Each path below is one point turned by a fixed rotation once a step. After each direction that follows a path, write how fast that rotation turns it, in degrees a step (0 if it stays still).
Each turn is a multiple of 5 degrees from 10 to 175, or 0.
Each row of a path follows its step; steps can be skipped.

step 4: 83  -55  -2  2  -20  -246  176  30  -136  -206  213  -84  187  136  37  46  -101  -162  111  12  -51  50  22  73  -167  -45  -103  8  109  -196  117  43  21  -143  -7  -115  162  218  67  60  -129  -153  -21  371  -20  78  10  -35  89  139  14  104  -24  26  64  170  106  -69
step 5: -2  57  29  39  -184  35  48  130  -125  -29  86  -47  34  68  -69  200  39  -67  47  110  -5  175  -86  -25  -122  56  15  134  31  70  196  82  -127  -286  6  35  -3  43  112  206  90  -123  -86  273  -24  43  -318  244  -37  98  28  227  118  -123  55  64  66  -9
step 6: -12  30  99  50  -66  44  -4  144  -187  -95  145  22  153  104  -99  139  37  41  6  13  181  153  14  108  -135  -2  145  241  86  -4  14  10  123  54  67  -29  162  255  -197  70  12  -190  -6  164  -203  73  4  9  -167  250  195  96  164  -40  201  27  -84  3
step 13: -157  -74  128  87  -120  -114  14  197  -76  -183  57  -71  88  185  -50  98  -85  63  86  160  -46  94  -29  230  -158  141  67  -23  -198  -225  31  50  121  -103  150  50  -50  131  37  159  -22  -151  30  32  -94  -110  -164  103  -92  24  -276  132  20  17  180  68  95  -136
step 20: 41  31  -4  77  -242  -123  49  169  -78  -83  158  -90  99  50  -59  193  131  -126  124  204  59  53  -113  -34  -28  -111  -9  95  133  -34  7  -20  -27  -276  -10  69  -135  283  12  0  66  -85  -111  227  -43  -114  -132  120  -56  38  -102  159  -154  -161  -45  -28  -44  213
step 22: 157  -123  5  143  -372  -91  35  -5  -265  60  113  10  163  25  -57  71  8  6  109  89  -17  94  -104  165  -140  138  -163  92  30  -221  38  124  143  -82  -113  171  157  290  43  -11  -86  -95  77  160  -26  54  -87  -5  32  88  -10  88  129  45  -109  39  -62  -77
step 23: 91  -34  -142  -5  -48  -67  22  242  -106  35  122  -33  -71  9  -32  345  126  -34  147  -30  -24  119  -111  199  -114  10  -80  0  142  -179  205  16  19  -169  2  32  -49  163  -85  204  136  39  -31  177  108  84  -46  11  -51  271  -122  55  -31  -144  184  118  -53  -86
step 24: -33  77  121  252  -6  -145  -80  15  20  -6  120  -193  141  24  15  132  -14  53  42  120  61  301  -163  9  -83  136  -2  61  24  -191  203  108  -28  104  -48  84  -58  196  -30  159  13  -108  -36  211  -111  -183  -53  89  -14  273  97  -52  162  -51  154  6  -10  96
step 25: 32  -147  84  -86  -86  -336  40  112  -71  -39  199  -24  180  137  59  26  120  -19  60  20  2  214  -179  74  -253  59  78  149  -75  -147  11  134  107  -76  42  -43  250  -26  101  145  -114  -77  84  116  -53  33  -37  -103  9  181  -109  155  56  31  236  54  -12  -56
step 27: -198  -42  -92  83  -33  -109  124  194  95  -66  24  -155  23  152  16  36  205  56  -14  73  126  228  35  214  -131  -226  73  147  107  -71  -122  122  28  -19  -4  43  60  154  -135  206  -71  -115  80  288  -87  -75  42  99  -107  116  133  -56  130  -32  114  -5  -159  11
Speeds:
-50  -29  34  -38  -49  -78  46  18  -62  25  7  21  -6  -41  -23  9  -48  14  12  -53  -54  -34  4  21  30  -3  -17  -25  -54  -9  -6  14  -27  -13  0  2  37  -32  -15  -51  2  -22  11  39  -20  -14  -19  11  50  -2  -39  -17  -16  2  23  -20  -17  9
120
-2  -24  19  -4  -47  -25  -46  -2  -23  -67  -23  -44  17  -13  32  -17  -15  3  13  -8  69  -44  2  18  -17  -50  -59  14  39  -39  10  -34  4  -9  63  30  4  -16  1  -25  11  -8  11  5  -14  -9  -15  -32  -70  -36  -8  -33  48  35  14  -19  -5  39
155
13  23  32  -1  28  16  2  -18  1  -4  -29  -20  -27  11  -3  38  -75  10  0  -7  15  3  31  5  54  -30  -30  11  -10  -8  5  -33  -7  50  8  -18  26  23  1  17  4  -5  -62  9  -51  18  25  -27  -16  112  -29  8  -41  64  -30  -9  32  -20
145
-4  15  24  55  -54  23  1  13  14  27  -12  -30  15  2  22  23  -39  -29  15  36  18  57  4  -19  36  41  -45  49  -50  17  20  -2  -42  -40  -29  52  13  -5  9  -13  -13  2  -20  -52  3  -47  -21  32  31  -29  -6  -19  28  9  -79  -10  4  36
170
26  -33  14  4  -33  15  -53  -18  28  33  39  11  -7  -1  12  -25  -31  25  -24  -1  7  -6  -5  -44  26  -3  -15  -1  -34  37  -17  41  4  17  44  2  27  27  24  38  -1  -78  19  -10  42  32  -6  47  -9  -17  -39  56  -11  40  65  41  33  52
90
29  -17  13  38  -7  27  -8  -43  -1  -24  -12  30  3  -9  -22  -23  10  50  32  -46  33  36  -12  -11  -39  0  -20  -63  -36  -6  -52  46  -23  4  6  -13  -24  -8  50  -9  44  28  -41  26  16  -33  -67  45  -32  25  -15  -1  0  -20  -21  -68  17  -33
175
19  3  -43  -17  -54  17  -12  -53  5  37  -40  -28  -19  12  -19  -5  26  -10  -25  -33  -1  70  41  75  32  5  -7  -16  24  -7  -43  -29  6  -9  -1  53  -42  35  12  -68  -4  19  5  43  19  -15  51  -5  30  -19  -19  24  1  29  35  15  26  -10
55
